One vector is turned by the same rotation once a tick. Each row is the vector after some number of ticks, and that number follows the row.
The counts run from 0 to 201.
[  4.7  -9.3 -23.3  13.3 -16.0  25.6  -5.3  32.6  -0.8   3.6  14.6   5.1
  19.2   7.8 -24.9 -16.9  14.1   0.0 -12.5 -43.3 -34.8   5.7  22.1   0.7
   2.4  14.2  54.0 -10.4 -13.4  26.3  30.6  26.9   4.2  10.7  27.8] | 42
[  0.9   3.2  -4.8 -12.9   5.9  20.0  12.0   6.9   0.3   6.0  17.8  22.9
  35.0  21.4 -30.7 -44.7  24.3 -11.3  -1.1 -23.5 -27.0   5.6  51.6  -5.6
   6.4  17.7  47.5   9.0 -26.7  16.2   4.8  22.8   6.3  15.5  12.6] | 45
[-21.4 -14.1 -26.7 -10.1 -22.7   0.5 -30.9  -8.4  -1.4  -3.7  20.1 -16.2
  26.3  20.0  34.4 -35.3 -22.2  12.6  -7.8  -6.8 -18.6  31.1  17.7  -1.3
   7.9  -9.7  21.0   8.4 -21.3  12.8  32.9  48.3  26.9 -15.4  18.1] | 5
[-23.3 -27.4 -20.1 -13.9 -14.5  13.9  11.6  23.5 -18.3  20.6  34.5  10.7
  11.8   9.6 -37.7 -43.7 -14.0  13.8  -3.5 -17.1 -30.6  27.8   3.8  34.4
 -11.4 -15.3  26.2  20.7  -6.9  -5.6 -18.6 -12.4  24.9 -25.6  24.3] | 110
[ -5.8  13.9 -23.5  14.4   0.0  14.1  21.2  33.4 -10.2  -8.1  31.6 -14.0
   6.7  12.6   1.4 -21.5   6.6  -5.6 -33.8  -4.0 -40.2  19.8  31.2   0.2
   4.3  -3.7  20.6  -4.0   0.9  61.8  19.2  45.0   9.9  15.8   8.1] | 162
[  4.7   1.3 -15.9   1.4   5.4  26.0  18.8  -8.4   5.8 -10.5  28.7  39.0
  28.5   9.8 -15.7 -34.3   3.8 -13.2 -46.9 -11.8 -11.7  -6.6  36.5  10.6
  41.3   2.2  34.1 -18.0  -8.0  -9.3  -5.2  23.6 -10.9  21.5  -9.1] | 51
[ 16.7  44.6  -6.4  -8.6 -30.7  24.5   2.8  -8.9   8.9 -29.9  27.8  34.8
  11.8  45.9  -0.4 -24.8   2.8  -9.5 -39.9  -8.0  -2.4  16.0 -21.1   0.5
  12.0  28.9  23.6   2.9  -7.4   4.5  -7.7  20.3  28.6   9.7   0.2] | 61
[ -4.6 -10.6  -3.5   1.0  -5.4  28.3   4.0 -12.0 -13.8  17.9  49.2 -14.9
  52.0   2.5  10.2 -20.9  -2.3  -2.8 -42.8 -13.6  -9.5 -12.0  42.7  12.7
 -24.8  -6.3   5.3  33.5   0.6  18.2   2.4  15.6  32.8  -6.9  -3.9] | 82
[ -6.1  18.1 -12.0 -14.0 -16.8  14.1   3.7 -17.8 -15.9   2.9  46.0 -16.0
  -9.1 -21.5  -1.8 -20.8 -12.1  17.3 -52.9 -21.2   4.6  17.8   9.7  54.1
  -1.5 -12.6   4.0  18.8   6.6  15.3   6.2  40.2  11.3 -16.3  15.4] | 94
[-25.0  -7.3 -18.8 -10.2   9.1   6.5  26.4 -19.4   0.8   9.9  26.0 -27.9
  35.7  15.8  22.0 -38.5   1.7   4.5 -11.0  34.2 -29.1  31.0  14.4   4.8
  23.0  16.7  18.7  12.4 -31.3  16.2  18.2  43.1  12.3 -12.8  -0.8] | 9
[ -7.2   4.3 -16.1  -0.4   8.8   0.5  -1.8   6.8  -6.4 -18.6  23.7 -12.7
  13.7   2.3  23.3 -20.3  -2.1  -5.8 -40.4   4.3 -38.3  -9.7  41.8  16.3
  50.9  -4.6  25.5  -5.3 -12.0  37.9  10.8  45.6  -7.2 -10.1  16.1] | 159
[ 10.8  25.4   0.8 -15.0 -19.5  24.9  -3.4  12.2 -24.2  -4.9  30.1  36.8
  -9.9  43.8  -6.0 -57.8   9.6  24.6 -22.2  -0.7 -22.5   3.8   2.5  17.0
   0.3   5.4  24.6  -1.3  -8.5  11.5 -30.1  -5.1  35.5  -5.6  21.7] | 181
[ -3.3   4.7 -17.6   5.4  16.3   0.7  22.2  38.5  -3.9  -7.5  18.6   7.2
   7.3  13.8 -20.6 -29.4  17.4  19.0 -24.5 -18.4 -57.8   3.4   3.7   9.9
  33.1   8.2  42.2  -9.0 -19.7  27.7  -4.0  14.0   3.0 -27.2  24.0] | 38
[ 23.1  12.4  10.1  13.4 -12.2  33.4  -4.7  -1.6  -6.9   0.7  51.3   3.2
  -3.0  13.7  -7.0 -16.7   8.9   9.2 -50.6  25.4 -22.7   6.1  44.0  29.3
  -4.8   9.1  35.4  -3.2 -25.5  10.1 -20.5  24.7 -12.0  11.3 -27.6] | 172
[ 11.0  25.1 -16.8   3.7 -29.0  30.1 -27.6  11.4 -12.6   0.0  32.6   6.2
   7.3  25.3  -5.0 -16.7  16.8  25.9 -46.8  -5.5 -10.9 -18.2 -18.6   7.6
  10.8  18.9  47.5  -8.4 -25.7  -0.1   2.9   0.6  28.5 -23.2  11.1] | 185
[-10.2  -6.4   0.7  11.7 -11.0  29.3 -11.0  -3.9 -10.3   6.7  52.0  -8.2
  50.8   4.6   9.8 -13.2   6.7   2.5 -44.2 -20.2  -6.6   0.2  39.8  12.8
 -31.5 -27.1   2.5  29.9  -3.0  17.7  14.7   8.5  34.0  -2.5  -8.2] | 83
[-12.3 -22.8 -17.6  -8.7 -40.8  19.4 -38.2  10.6   4.8  23.1  31.8   9.4
  22.4  16.7 -18.5 -37.8  -0.2  -0.7   3.5 -19.4 -21.4  18.6  -3.3  32.7
  -4.3 -10.9  47.0  13.0 -15.2 -13.5  20.1  -4.6  24.9 -18.7  13.1] | 113
[ 16.2   2.1   2.9   4.4 -23.0  35.2 -13.3  -1.1 -42.2  -4.0  35.7  23.7
 -20.2   9.5  -1.2 -35.7  -9.3   6.0 -43.4 -13.2 -20.1  -4.0  35.2  36.7
   3.0  -8.8  28.4 -19.0   0.6   0.7 -36.1  18.7  15.5  14.9  16.8] | 177
[ -9.6   5.9 -22.3  -4.9 -29.2  12.6  12.9 -12.7  26.8 -16.7  12.2  -5.7
  14.6  12.6   3.9  -9.0 -17.2   1.0 -33.9  -9.6 -22.6  49.1 -11.0  17.0
  19.1  22.9  38.3   2.4 -23.9 -14.9  35.0  46.4 -11.0  -3.8 -10.8] | 131
[-27.6  -0.9 -23.7  -1.1 -22.2   3.7  -6.2  -1.7   7.1   0.6  25.8 -18.7
  33.8  26.8  25.8 -27.1  -0.1   3.9  -5.9  21.1 -29.6  43.8  -6.7   2.0
  18.0   9.1  18.0   5.7 -19.5  24.5  37.1  46.4  29.7  -6.2  10.5] | 7
[-24.6  -8.7 -14.9  -8.1   8.0  28.9  38.7 -17.8   1.1   6.9  25.8  23.8
  51.3  11.0 -18.4 -34.2   4.3  36.1 -47.7 -13.0  -3.9  -0.1  20.7  11.1
  -0.4  21.7  16.7  14.9   2.8   5.7  17.8  18.2  -7.6 -12.1   2.8] | 200
[ 13.0  30.1   2.1   1.4 -25.8  35.4 -14.0   6.9  -2.0  -4.5  37.5   4.9
  17.4  25.7 -17.8 -20.5  24.2   1.6 -14.7  26.3 -21.9  27.9  27.0  13.4
  17.2   2.3  19.0  -4.1 -14.0  31.4   9.3  43.4   8.0  42.2   2.7] | 168
[ 28.3  15.0  14.1   4.1 -14.1  27.2  -6.4   6.7 -22.0  -7.4  28.2 -16.3
 -19.5  -6.5   6.8 -22.0  11.5   4.4 -11.8 -37.3 -48.4  17.0  18.3  32.0
 -13.9  -4.2  43.1   3.8 -35.9  -7.6 -10.0  19.8  27.8 -25.3   7.3] | 29
[ -9.3 -12.8 -11.6  -7.7 -10.9  21.5  51.5 -26.1  -9.9 -15.1  14.6  -4.6
  19.8   8.1 -13.1 -12.6 -17.2 -21.8 -27.7  -4.7 -38.2  43.3   2.9  16.3
  13.9  33.6  24.0   5.5 -25.7 -14.5   0.8  38.4   5.0   4.8  -5.1] | 134
[-30.0 -26.0 -23.3   1.7 -16.9  11.7  13.2  31.0 -18.3  16.2  37.6   8.7
   3.7  10.2 -42.8 -32.3  -7.7   5.3 -13.4  -8.7 -33.6  31.6  -5.7  35.2
 -11.8  -7.2  20.9  11.0  -7.2   5.2 -19.4 -10.9  24.3 -21.6  18.9] | 109
[-24.4  21.6  11.2  -4.3 -26.6  -0.6 -23.2  12.1  -1.0  -6.5  57.5  -6.4
   4.3  17.2 -32.4   5.4  16.8  23.6 -21.3  11.4 -12.8  39.7  -7.5  46.5
   3.5  -4.2  17.7  17.8 -28.0  -5.0 -13.3  12.3  11.3 -20.8  -0.7] | 102
[-19.0  -5.3  -3.6 -12.1   0.4   8.6  -1.7  11.7   1.5 -22.1  35.3  17.8
  50.1  54.0   6.1 -23.3 -10.0  32.5 -29.2   0.9 -25.3  -0.5  12.9   5.8
   6.0  17.1  -4.6  31.6   0.1  26.8 -16.3   2.3  30.5  -9.4  26.3] | 74
[ 13.1  21.0 -11.5  13.1 -13.3  17.1   5.1   6.6  -5.9 -37.8  36.8  -4.1
  13.0  35.1   3.0  17.9 -13.4  10.1 -74.3 -28.6 -10.7   8.5  -5.2  -1.0
  -2.9  19.0  20.1  12.3 -22.7  -0.3 -19.1   6.4  26.1 -13.7   1.1] | 66
[ 30.1  22.1  -5.5 -17.5 -20.2  23.5  -2.7 -17.4   4.1 -25.8  18.5  40.9
  -4.0  24.7   6.7 -49.2 -27.6   9.8 -40.1 -44.5   2.3  11.9  28.8  10.4
  -0.6   0.4  25.8   7.9  -2.9  -4.4  -7.1  30.7   8.4  10.2  11.7] | 58
[ -9.2  -9.9  -4.9 -19.0  -2.9  11.4  -3.2   3.2   6.0 -17.7  37.7   7.7
  58.7  44.8  11.9 -21.2 -18.2  38.9 -31.7   1.8 -16.9 -14.2  20.2   9.4
  11.6  21.0   1.6  33.6   3.0  18.4 -11.7   3.7  14.7 -12.5  29.3] | 75
[ -7.9  -7.6 -17.7  16.7  -5.8  24.7  14.3  -4.8   1.7   3.1  34.3 -39.7
  29.9  -3.5  10.5  -6.8  -4.8  18.8 -34.1  14.2 -31.8  42.4  19.8   9.6
  -0.4  -7.3  20.3   1.6 -32.9   1.2  29.1  46.8   6.5  -0.2 -16.2] | 12
[ -5.8   4.2 -21.0   8.0  -2.3   2.4  -6.6  15.7  -5.3 -10.0  31.8 -14.8
   3.2   5.1  27.1  -9.6  -0.6  -8.2 -43.0  -6.7 -38.6  -5.5  39.8  13.9
  26.8  -1.5  32.3 -10.2  -3.8  50.3  20.0  51.9  -6.0  -3.5   9.4] | 160
[ 22.3   9.9   6.9   2.7 -14.7  35.6  35.4   3.1 -23.5   6.6  25.8  -5.2
 -11.7  -5.3   1.9 -30.7  13.1 -10.3 -13.5   2.2 -59.6  14.5 -17.9  41.0
  11.1  11.2  25.2  -9.5 -13.5   3.3 -14.2  23.5  28.0 -11.8   7.3] | 26
[-16.8   5.7 -18.1 -26.1 -11.1  -3.1  22.0 -25.5  21.0 -13.0   0.5  12.1
  11.7  19.2   4.2 -46.5 -21.0  14.2 -24.7 -11.9 -20.4  52.0  13.6  15.4
  20.7  13.0  28.6  18.1 -23.0 -13.0  25.7  42.0 -11.0 -10.2  -1.8] | 129
[ 30.3  30.5  -7.2  -7.0 -36.8  26.0 -19.7 -15.8  10.8 -31.6  21.7  38.7
   2.3  36.0   9.9 -31.3 -16.9   6.2 -39.9 -33.9   2.5  12.4  10.4  10.9
   0.5   9.6  31.2   6.8  -7.8  -2.9   2.4  26.8  13.9  16.6   4.3] | 59
[  0.6 -29.8  15.9  -0.1 -31.7   9.0  -8.8  -1.3  12.6 -31.4  18.2  18.1
  18.3  35.8  32.1 -14.8 -27.9 -14.7 -10.2  -3.5 -58.0  12.7   9.9  37.2
   8.6  12.2  27.4   4.1  -9.6  -7.3  -9.4  25.5   0.3  -2.1  -4.1] | 142
[  2.5  23.6  -3.5   8.5   1.5  -2.6 -13.1  29.1  17.0 -28.0  25.3 -11.3
  34.2  25.5  18.2 -21.4  17.8  -3.5 -26.1   5.4 -51.2   9.7  18.8  -3.8
  28.9 -29.4  16.1  10.3 -25.0  25.2  15.6  24.8  21.0 -12.5   3.1] | 156
[ -5.6  -2.3  20.1  11.9 -16.3  20.4  15.7  13.4  -2.1 -10.0  30.1  15.2
   5.6  15.6  15.5 -33.2   8.6  18.5   3.2  15.6 -51.3  54.2  13.2  38.3
 -10.7 -16.2   9.3  -6.0 -10.7   8.3  -2.7  43.3  16.9  14.4 -13.9] | 19
[  7.1  -0.9 -16.2  20.4  -6.7  29.6  13.8   1.1   7.3  -9.6  30.4  47.5
   4.2  11.7  -0.9 -27.8  -4.2 -15.8 -61.3 -26.4  -8.7  -0.2  36.3  11.5
   0.6   2.9  43.8 -21.0  -0.2   4.8   0.4  24.0  -5.5  19.3 -26.7] | 53
[  2.1 -13.6   8.1  11.5 -26.0  19.9  12.9   8.8   3.3 -41.4  14.5   2.3
  24.1  27.1  -7.2   1.5 -14.8  -3.2 -15.7 -19.8 -52.7  61.5   7.2  16.2
 -13.2  -5.4  12.4   8.3 -28.3 -27.9 -10.0  24.1  17.0  15.4  -8.1] | 138
[-16.7 -15.6  -5.8  -3.6 -14.6   4.6 -12.4  -5.0 -24.8 -32.3  37.9   9.3
  21.6  41.1  18.6   3.8 -25.8  -4.8 -39.3 -37.9  -9.1  -9.5  33.3   5.4
   2.8  25.4  15.4   8.0 -10.4  13.8 -25.1  19.2  30.8  -6.5  33.5] | 70
[-17.8   4.7 -16.9  -0.6   1.4  17.5   1.4  -6.8 -41.6   7.0  23.8   3.0
  11.5  11.9  -0.2 -13.5  14.8   7.1 -49.1 -36.4  -9.5 -18.4  30.1  -4.6
  -2.3  23.9  46.3  -4.5 -32.0   2.8 -12.4   3.8  31.5 -35.4  13.9] | 189
[-36.9   8.8 -24.0  -3.8 -24.5 -10.1  18.1   3.6  12.3  -4.5  10.5  31.4
   4.2  19.6   8.3 -38.0  -2.5 -10.4 -12.6 -26.0 -21.4  62.7   4.2   0.2
  -3.7 -13.1  28.4  -1.2 -22.0   3.1  32.2  35.4  27.1  -4.0 -14.6] | 126
[-21.8  18.0  11.8 -14.0 -24.5  -1.8 -27.6   4.9  -4.6  -4.4  60.1 -10.3
  -6.6  13.8 -19.6  -0.5  16.7  20.1 -19.2   0.7  -6.6  42.2  12.6  48.7
  -9.4  -0.7  23.5  28.4 -35.4  -2.2 -11.2  18.3  13.7 -24.8  -4.1] | 101
[  6.5   2.9   2.7  -7.6   7.9  18.1   2.9  -0.5  13.2   6.5  18.8  22.2
  34.8  26.8 -21.6 -43.5  19.2  -1.2  -8.2 -25.1 -22.4   6.2  62.5  -0.2
   3.2  15.6  50.5  10.3 -35.6   7.7   7.7  22.9  -6.5  10.3   0.0] | 46
[  7.9   5.5 -17.1  27.0 -11.1  26.2  22.7   9.6   5.2 -14.7  30.7  42.9
  -0.8  16.2  -3.6 -28.0   1.0 -13.1 -59.4 -29.7 -14.0  14.7  22.5   6.3
 -12.6  -0.8  33.9 -14.0   3.5  12.2   3.4  18.1   5.9  19.3 -25.9] | 54
